A state moves one step at a time under one of 5 hidden systems, and each row is a state written as 28 numbers. Each run below is a few steps of one system.
seq 1, bufus:
[[ -0.5  14.8  10.0 -14.4 -24.9  -5.8  16.6  13.7   7.3 -17.3  -8.5 -12.9
    5.0  15.6 -26.1  -2.3  28.0 -26.7 -18.0 -13.3 -24.2  20.1  -2.7  11.1
   -7.2 -11.8  10.4   6.5]
 [ -9.8  10.7   4.3 -10.0 -29.3  -4.5  19.2  13.2  16.0 -11.9  -7.5 -14.5
  -10.8  24.9 -24.5   3.7  28.3 -25.5  -7.9 -12.3 -28.6  21.9  -3.1   5.9
  -11.8 -19.6  12.3  11.1]
 [-22.8  -1.7  -0.6  -3.9 -30.4   2.7  22.9  10.5  21.5   2.0  -3.8 -12.0
  -25.0  26.5 -17.5  12.1  25.3 -19.0   4.9  -6.8 -27.5  17.1   1.2  -1.0
   -8.4 -25.0  12.5  11.7]
 [-32.6 -11.0  -8.0  -0.4 -26.2  10.1  22.3   4.0  25.1  10.5   3.6  -7.0
  -37.8  23.4  -9.1  13.6  17.8  -6.4  18.0   0.8 -20.7  10.1   1.1  -9.4
   -9.5 -25.0   6.7  11.8]
 [-38.0 -19.9 -10.8   9.4 -18.3  14.2  16.0  -0.9  23.8  22.4   5.8   1.7
  -43.2  18.7   2.5  10.6   2.8   3.8  23.6   4.1  -9.4   2.2   3.2 -16.6
   -4.2 -25.7  -0.6   8.5]
 [-38.1 -21.0 -19.0  14.8  -2.5  13.1   5.6 -11.1  22.2  27.2  11.0  11.8
  -46.8  11.7  21.3   9.4 -12.7  15.4  33.0  18.0   0.5  -8.2  -2.9 -20.3
   -2.7 -19.0  -7.0   4.0]]
seq 2, zim (6 x 28):
[[  8.8  -9.4  -3.0 -20.9  -4.8  -3.4  -1.4 -44.5  27.9  12.2 -33.3  20.5
  -21.7 -16.0 -37.2  10.0  12.8 -32.5  26.8   8.9   1.5 -28.3  -1.1 -33.4
   38.0 -42.8   7.0   5.1]
 [ 24.3  -2.8  -1.8 -21.8   5.9 -13.0  -9.4 -48.5  23.2   5.4 -38.0  28.0
  -12.9 -29.5 -30.4   4.2   9.7 -30.9  21.3   7.8  14.4 -37.0  -3.0 -36.3
   42.4 -38.0   6.4   0.4]
 [ 32.9   2.9  -0.7 -19.5  20.7 -18.7 -20.7 -45.5  18.5   4.4 -28.9  30.9
    8.3 -40.2 -21.2  -4.0   3.1 -27.5  15.3   8.7  29.2 -35.7   0.3 -37.6
   40.4 -22.6   5.3  -3.0]
 [ 38.4   4.5   2.1 -12.7  28.6 -25.0 -27.0 -36.6   9.8  -3.1 -21.1  32.9
   19.4 -44.4 -14.1 -11.3  -4.8 -19.1   6.1   9.5  41.7 -35.7  -1.7 -34.8
   31.9  -5.6  -2.3  -9.0]
 [ 40.8  12.4  -1.1  -6.5  41.2 -27.2 -33.4 -28.0   1.0 -10.2  -7.9  31.1
   33.8 -46.1   6.7 -24.6 -11.5  -2.4  -7.9  12.2  45.2 -23.2  -8.1 -23.8
   26.3  11.6  -6.7 -10.3]
 [ 34.6  14.5  -1.7   3.1  49.1 -26.3 -35.0 -10.8  -5.6 -18.3   7.1  27.3
   39.1 -36.4  23.6 -31.8 -15.3  10.4 -15.4  14.5  42.7 -14.2 -16.0  -9.9
   11.2  25.0 -11.6 -12.4]]
seq 3, Redom:
[[ -2.8  -3.3  23.3   4.5  -6.8 -17.0  -1.4  45.7 -42.3  -1.9  17.8 -31.9
   31.5  17.3  36.0 -13.2 -15.1  31.1 -26.3 -30.0  -2.7  53.9 -14.4  37.8
  -52.4  44.1  -4.3   1.3]
 [  2.2  12.9  25.7  -3.7 -12.9 -15.8   8.7  50.9 -34.6 -24.1  11.4 -39.6
   43.6  22.2  20.6 -12.1   2.7   9.3 -43.3 -32.2 -12.6  59.6  -9.3  50.1
  -50.2  36.5   2.3  -0.8]
 [  5.5  23.4  26.7  -9.8 -16.7 -10.2  15.8  46.4 -19.6 -42.9   3.9 -34.6
   46.1  29.0  -2.3 -15.1  17.7 -20.3 -51.7 -34.8 -26.8  59.7  -2.5  52.6
  -40.4  19.8   3.1  -0.9]
 [ 10.1  36.0  20.9 -17.0 -21.7  -5.6  24.9  37.6   5.9 -58.8  -4.0 -23.7
   39.9  31.1 -24.1 -18.5  36.9 -47.1 -50.1 -26.9 -36.1  43.3   2.1  45.8
  -23.2  -0.3   3.7  -1.3]
 [  9.8  48.2   8.8 -19.8 -23.9  -4.2  24.5  20.8  34.1 -65.5 -12.4  -6.6
   28.3  26.6 -46.2 -18.1  56.0 -68.8 -46.6 -14.3 -37.2  24.2  11.6  28.9
    0.3 -21.5   7.0  -2.7]
 [  9.4  51.9  -5.5 -18.1 -19.9  -0.1  24.0   5.6  63.3 -66.2  -9.8  10.9
   14.6  19.4 -58.8 -15.6  63.7 -80.3 -33.0   2.7 -27.8  -0.6  18.0  -1.5
   16.9 -40.0   8.2  -0.6]]
seq 4, leviz:
[[  2.8  25.7 -12.9  -1.5  11.4  -3.7  -4.2   0.9  35.9 -33.8   7.3  18.2
   11.2  -0.3  -8.5 -19.3  20.1 -25.9 -16.6  16.1   6.6  -9.1   2.7  -8.6
   10.0 -10.3   0.1  -7.8]
 [ -2.2  30.5  -9.7   3.8   0.5  -4.4   8.2  14.4  35.8 -40.5  11.6   8.3
   14.1   8.8 -10.6 -19.4  25.8 -27.4 -25.2   8.4  -4.7   3.1   3.6   3.1
   -2.3  -6.0  -1.6  -3.6]
 [ -6.3  32.6  -3.4   2.0  -5.5  -4.1  12.5  23.3  28.2 -42.5  13.0   0.2
   14.0  18.4  -9.0 -19.3  28.7 -25.8 -31.5   1.6 -16.1  16.9   3.6  12.1
  -12.3  -3.3   2.7  -0.9]
 [-12.0  23.6   2.0  -1.2 -14.4   0.4  16.5  31.8  19.2 -33.4  12.3 -13.4
   12.9  29.6  -8.0 -16.3  27.5 -24.5 -29.4  -6.6 -24.0  26.0   0.2  22.2
  -20.8   1.3   2.3   4.8]
 [-17.0  13.4  10.6  -2.3 -23.2  -2.0  19.0  34.4   3.2 -22.7   7.9 -20.5
    5.6  33.1  -0.9  -6.7  19.9 -11.5 -25.1 -12.4 -28.7  39.7  -5.7  28.7
  -31.8   2.7   4.3   4.5]
 [-17.4   0.7  15.5  -3.2 -29.4  -2.9  18.2  37.2 -13.7  -5.8   4.2 -29.9
    0.2  31.9   5.4   2.2  11.8   2.1 -15.5 -23.4 -28.9  42.7 -10.3  29.0
  -38.2   5.5   6.7   8.0]]
seq 5, refup:
[[-41.7  11.6 -14.3   6.7 -30.9  21.4  35.4  23.5  47.5 -22.2  17.4  -7.8
  -28.9  44.6 -13.1   6.5  32.5 -33.3  -1.8   9.5 -31.3  16.1  15.1   1.6
  -14.8 -29.9   6.2   3.7]
 [-45.2  12.3 -26.9  10.1 -21.5  21.8  29.7  11.0  64.1 -18.5  18.2   6.6
  -37.3  33.9 -16.5   7.0  33.0 -34.2   7.2  21.9 -20.8  -4.4  21.2 -17.9
   -1.9 -37.0   4.8   3.1]
 [-37.1  11.3 -31.4  12.9  -4.5  23.1  20.2  -9.3  69.3 -17.4  15.1  24.4
  -40.0  17.5 -13.8   1.7  28.6 -32.3  16.2  32.9  -6.6 -24.4  20.2 -34.8
   18.1 -45.9  -2.2  -1.1]
 [-18.4   9.4 -36.3   9.8  12.9  18.7   4.4 -31.3  69.0 -11.5   3.3  39.9
  -35.5  -1.1 -14.2  -4.1  15.8 -33.9  24.3  39.5  12.0 -43.5  13.7 -41.1
   37.9 -43.6  -3.1  -5.2]
 [  1.3   9.1 -33.8   6.0  25.5   7.6 -11.8 -41.8  61.0  -6.0  -1.7  53.7
  -27.7 -24.0 -14.4  -9.2   9.7 -25.8  24.5  42.0  23.9 -55.9   8.1 -53.3
   48.9 -37.6  -7.5  -2.6]
 [ 18.8   5.9 -24.6   1.7  32.0  -7.2 -24.0 -45.6  45.5  -0.3  -5.8  55.8
   -8.8 -37.9 -11.6 -11.4   0.4 -19.1  24.8  33.8  40.5 -60.6  10.3 -56.3
   47.9 -20.9  -5.0  -4.0]]

Which system made each run below?
seq 6 (5 x 28):
[[ -8.1 -11.0  21.0 -25.1 -52.1  -6.8  26.2   3.0  -8.7  12.7 -30.3 -31.2
  -18.6  21.6 -37.6  27.7  25.9 -19.0   4.0 -31.1 -38.6  30.6  -5.4  11.4
  -11.9 -25.0  19.5  17.3]
 [-31.1 -24.2  13.1 -12.4 -51.0   2.9  29.9   8.1  -3.4  25.7 -15.3 -30.7
  -37.7  30.3 -19.2  27.2  13.2  -6.1  18.0 -27.6 -35.1  31.3  -4.8   6.9
  -19.6 -24.4  15.4  17.1]
 [-48.7 -35.6   3.3   1.8 -46.4  11.0  30.2  10.3   1.2  38.6   2.5 -26.5
  -50.6  35.3   6.0  25.7   1.2  12.2  28.4 -17.9 -29.3  33.6  -3.6   0.6
  -29.2 -17.8   7.9  18.1]
 [-61.4 -39.7 -10.5  21.2 -34.0  20.7  24.5  16.7   5.4  45.7  23.1 -19.1
  -61.6  35.1  32.4  21.2 -14.3  34.6  36.6  -3.8 -16.8  24.3  -1.4  -8.4
  -35.3 -11.4   0.7  14.4]
 [-67.4 -36.9 -22.9  32.0  -8.1  23.0  12.1  16.3  10.5  39.6  42.5  -3.3
  -60.6  30.2  53.6   9.7 -26.6  53.0  34.8  15.5  -2.2  15.3  -4.3  -8.5
  -29.8   2.9 -14.3   9.1]]
	bufus
seq 7:
[[ -5.7  17.6  21.6  -4.2 -16.8  -5.0  17.0  47.8 -13.2 -32.8  14.4 -35.4
   33.3  36.4   8.1 -13.6  11.5  -9.6 -39.9 -28.4 -23.8  54.0  -5.2  48.3
  -44.4  19.9   2.4  -1.8]
 [ -2.0  30.3  17.1  -8.4 -20.4  -2.6  19.4  42.3   5.7 -52.9   6.1 -21.3
   33.8  36.8  -7.3 -17.2  28.3 -34.5 -49.1 -21.2 -32.0  47.0  -1.4  41.8
  -30.1   3.7   1.3  -1.1]
 [  2.7  42.5   5.4 -12.3 -15.5  -0.6  23.5  31.1  30.1 -64.1   0.8  -6.2
   28.5  34.0 -28.8 -23.1  44.2 -52.6 -44.3 -11.3 -32.2  28.0   5.7  29.0
  -10.3 -10.8   0.1  -4.3]
 [  2.6  50.1  -6.4 -12.6 -10.8  -1.2  20.4  15.3  53.3 -66.1  -2.3   8.4
   18.7  23.6 -41.1 -20.4  56.5 -67.2 -36.6   3.8 -25.3   5.1  13.0   7.6
    8.0 -26.3   4.2  -1.5]
 [  7.3  50.6 -21.6  -8.0  -4.7  -0.1  15.2  -4.4  69.9 -60.6  -4.0  27.9
    4.3  11.4 -49.1 -20.1  55.2 -70.1 -20.8  20.7 -15.5 -18.4  16.8 -15.7
   29.2 -37.5   5.5  -3.1]]
	Redom
seq 8:
[[ -4.0   8.2 -23.2  20.3  42.9   1.3 -16.0  -7.1  26.1 -16.9  30.4  32.1
    8.6 -13.1  35.5 -25.2 -17.6  10.1  -0.7  37.0  37.6 -21.8   2.6 -21.9
    8.7  10.6 -18.7 -15.1]
 [  4.1  24.9 -19.3  16.4  46.4  -1.5 -16.9   5.8  26.7 -35.7  30.7  27.0
   25.3 -10.6  31.1 -34.6  -7.6  -3.8 -19.3  30.9  34.6 -14.8   4.9  -7.0
    3.3  17.8 -19.0 -19.6]
 [  9.1  41.4 -15.1  14.8  38.8  -9.5 -12.4  20.5  23.1 -53.5  30.1  19.3
   46.0  -4.7  19.3 -37.0   7.6 -11.6 -37.6  22.8  24.8  -1.1   3.7   4.9
   -5.2  21.1  -9.8 -19.5]
 [ 15.8  46.9  -0.3   3.8  22.5 -16.4  -4.6  33.0  15.6 -67.6  26.5   9.6
   54.0   4.7   7.1 -40.5  20.0 -23.7 -52.4   7.4  11.9  15.3   6.6  17.5
  -15.9  27.3  -8.1 -11.3]
 [ 18.2  45.1   9.8  -4.2   6.7 -16.4   4.3  39.2   5.9 -66.5  16.5  -7.6
   60.1  12.2  -1.5 -35.9  28.4 -31.7 -62.3 -13.9  -4.3  34.1   5.1  32.8
  -23.8  23.9  -2.4  -9.3]]
	leviz
seq 9:
[[  6.4 -15.5  26.9  -9.2 -10.6 -19.6  -2.8  20.7 -48.3  12.4  -3.6 -27.9
   23.5   0.8  17.8  -1.5 -17.8  26.6 -14.5 -32.7  -0.1  44.2 -14.4  24.7
  -36.2  30.7   1.7   5.8]
 [  4.6  -4.2  31.8 -11.4 -23.8 -17.3   7.1  33.4 -41.4  -3.3  -5.3 -40.0
   29.2  11.5   7.0   3.1   0.4  12.2 -23.0 -38.8 -18.4  51.2 -11.9  35.4
  -39.1  26.9   6.9   5.3]
 [  1.6   5.8  30.1 -17.0 -28.6  -9.1  17.9  36.6 -28.0 -17.4  -7.8 -38.3
   27.3  25.2 -11.1  -0.5  18.2 -12.6 -32.2 -37.1 -31.0  52.4  -6.7  43.7
  -32.6  13.4   9.5   4.0]
 [ -2.4  19.6  23.0 -16.5 -33.7  -2.2  25.8  31.4  -1.6 -33.5 -10.1 -31.3
   18.4  36.2 -25.2  -3.1  36.2 -36.4 -33.0 -27.6 -44.6  43.1  -2.9  40.4
  -23.0 -10.0  10.2   4.3]
 [ -7.3  29.9  11.5 -17.1 -34.7   1.6  32.5  25.5  29.1 -49.9  -8.7 -16.9
   10.7  38.5 -39.4  -6.3  47.5 -56.8 -30.3 -16.4 -46.0  30.3   4.4  27.6
  -10.0 -25.5   8.2   3.5]]
	Redom
seq 10:
[[-40.5  -6.3 -19.1  16.6 -12.9  14.5  17.0  12.5  29.8   5.7  23.2   2.3
  -37.5  26.4  14.5   0.7   5.7   5.1  11.0  13.8  -9.9   5.6   6.0  -9.3
  -15.0 -13.2  -4.8   7.8]
 [-37.7 -15.1 -20.4  14.6  -7.6  18.7  12.2  -9.0  34.4  15.5  11.1  13.5
  -45.2  17.4   9.8   8.1   0.0   4.1  27.7  19.8  -4.1  -8.4   5.2 -22.1
    0.7 -25.6  -6.0   2.6]
 [-27.2 -19.4 -19.1   5.6  -2.3  14.2   6.7 -29.6  35.0  22.1  -2.2  19.3
  -46.1  -1.2   0.2  11.9  -0.4  -5.0  36.5  20.7   4.9 -24.8   2.4 -34.0
   21.5 -36.3  -4.4   1.6]
 [ -9.9 -20.8 -16.7  -4.4   1.0   2.7  -4.1 -45.7  33.3  26.4 -16.9  26.7
  -45.4 -16.1 -12.0  13.0  -4.1  -9.9  43.0  19.6  12.7 -34.3  -2.1 -44.1
   33.3 -39.8   0.0   3.8]
 [ 13.2 -15.0  -8.0 -14.8   6.2 -10.3 -13.8 -52.3  24.8  27.5 -30.0  30.4
  -29.7 -31.4 -24.3   9.9   2.0 -16.2  35.6  14.2  21.0 -44.2  -1.7 -50.0
   42.2 -37.8   6.3   3.5]]
	refup
